One turn moves every row onto another: examples first, then more rows asked:
j_223: [39, -42, -13, -2, -1, -31, -6, 22, -37, 8, 31, 5]
j_16: [-4, -28, -33, 14, -11, 1, 24, 42, 22, -31, 43, -2]
j_656: [10, -15, -54, -15, -8, 14, -54, -13, 8, -18, 32, 23]
j_167: [5, -53, -34, -26, -16, 20, -24, 37, -14, -1, 60, 19]
j_230: [13, 11, -27, -21, -11, -38, -17, 35, 9, -28, 34, 24]
j_552: [15, -22, -17, -30, -4, -34, 8, 5, -6, 3, 25, 43]
j_657: [23, -41, -20, 23, -18, 23, -28, -22, 4, -17, 0, 0]
j_617: [-22, -5, -28, 17, -25, -19, 5, -12, -32, 13, 26, -5]
j_100: [-9, -37, 5, 5, -31, 18, -10, 35, 29, -24, -3, -6]
j_58: [25, -42, -21, -8, 1, -22, 14, -4, 34, 4, 11, -12]
j_5: [-24, 1, -23, 14, -6, 13, -19, 2, 21, 41, 35, 27]
j_608: [34, -5, -13, -11, -14, -30, 2, 23, 34, -23, 26, 17]
j_708: [-26, 1, 5, -2, 10, 3, 10, 29, 18, -4, -5, -1]
j_260: [34, -30, -7, -45, -12, -15, -29, 6, -16, 14, 34, 16]
j_302: [8, -2, -31, 44, -23, -11, -12, 25, 11, 12, 50, 35]
j_911: [-6, -26, -34, -15, 18, 5, 0, 31, -35, 4, 61, 3]
j_606: [-33, -51, -33, -11, -5, 32, -14, 18, 1, -8, 53, -10]
j_490: [-36, -1, -17, -6, 28, -16, -5, 24, -5, 8, 1, -9]
j_731: [9, -26, -65, 35, 20, -11, -21, 7, -16, -8, 23, 19]
j_270: [-32, -18, -31, 3, 2, 10, -7, 51, -6, -13, 59, 27]
j_383: [-1, -40, -23, 37, -36, -23, -28, 0, -10, 30, 8, 3]
j_22: [8, -18, -17, 0, -9, -16, -37, 8, 5, -26, 28, -51]
j_694: [-4, 21, -9, -1, -36, -22, -40, -9, -9, 10, 28, 9]
j_886: [7, -68, -42, -10, -2, -21, -8, 0, 14, 7, 10, -21]
j_660: [8, -14, -12, 19, 13, -14, -27, 47, 49, 12, 16, 8]
j_503: [-3, -24, 22, 16, -19, -8, -33, 42, -15, -15, -5, 17]
j_463: [-3, -24, -26, -1, 5, -32, -38, 46, 29, 25, 9, 27]
j_242: [30, -30, -20, 18, -2, -15, -57, 29, 13, -13, 57, -12]
j_653: [17, -6, -4, -11, 10, 2, -62, 40, -14, 3, 49, -1]
j_431: [-12, -25, -27, -2, -63, -6, -27, 5, -3, 11, 25, 34]
j_480: [28, -52, -18, -16, -25, -22, 6, -8, -15, -22, 28, 2]
j_860: [-4, -19, -30, 3, 13, 19, 1, -31, 1, 9, 0, 18]
j_974: [-19, -24, -33, -29, -1, 15, 11, 16, 43, -2, 38, 7]
j_143: [-1, -18, -29, 9, -20, 17, -20, -31, 19, 20, 48, -15]
j_949: [-15, -39, -52, 16, 3, 22, -49, 14, 4, 6, 5, 33]
j_97: [-20, -24, 21, -12, 3, 4, -30, 3, -10, 9, -11, -8]
j_359: [20, -13, -23, 25, -30, 13, -14, 10, -3, -39, 14, 40]
j_106: [-5, -44, -13, -3, -43, 6, -43, 42, 15, -31, 7, -2]
j_86: [0, -16, -20, 47, -40, 18, -21, 8, 2, -13, 47, -11]
j_396: [-9, -45, 5, -13, -13, 9, -22, 44, -29, 19, 6, 24]
j_564: [14, -50, -15, 9, 19, 2, -49, 36, -14, 28, 33, -12]
j_776: [-9, -34, -37, 23, -16, -23, 8, 54, -9, -28, 30, 3]
j_206: [12, -13, -5, 9, 4, 1, -31, 16, 40, -14, 26, -40]
j_740: [10, 16, -16, 18, 11, -1, -17, 3, 2, -2, 3, 46]
j_726: [10, -22, -24, 1, 33, -20, -46, 15, 20, 30, 46, 0]
j_965: [-9, -19, 12, -18, -9, 12, -20, 24, -46, -7, 21, -12]
j_201: [-10, 6, -41, 19, 7, 15, -41, 3, -22, -34, 25, -1]
j_900: [-30, -23, -33, -51, -9, 5, -17, 3, 23, 3, 27, -1]

j_726 moves to j_503
j_949 moves to j_431
j_463 moves to j_106
Now find these:
j_657 moves to j_5
j_223 moves to j_564
j_608 moves to j_206

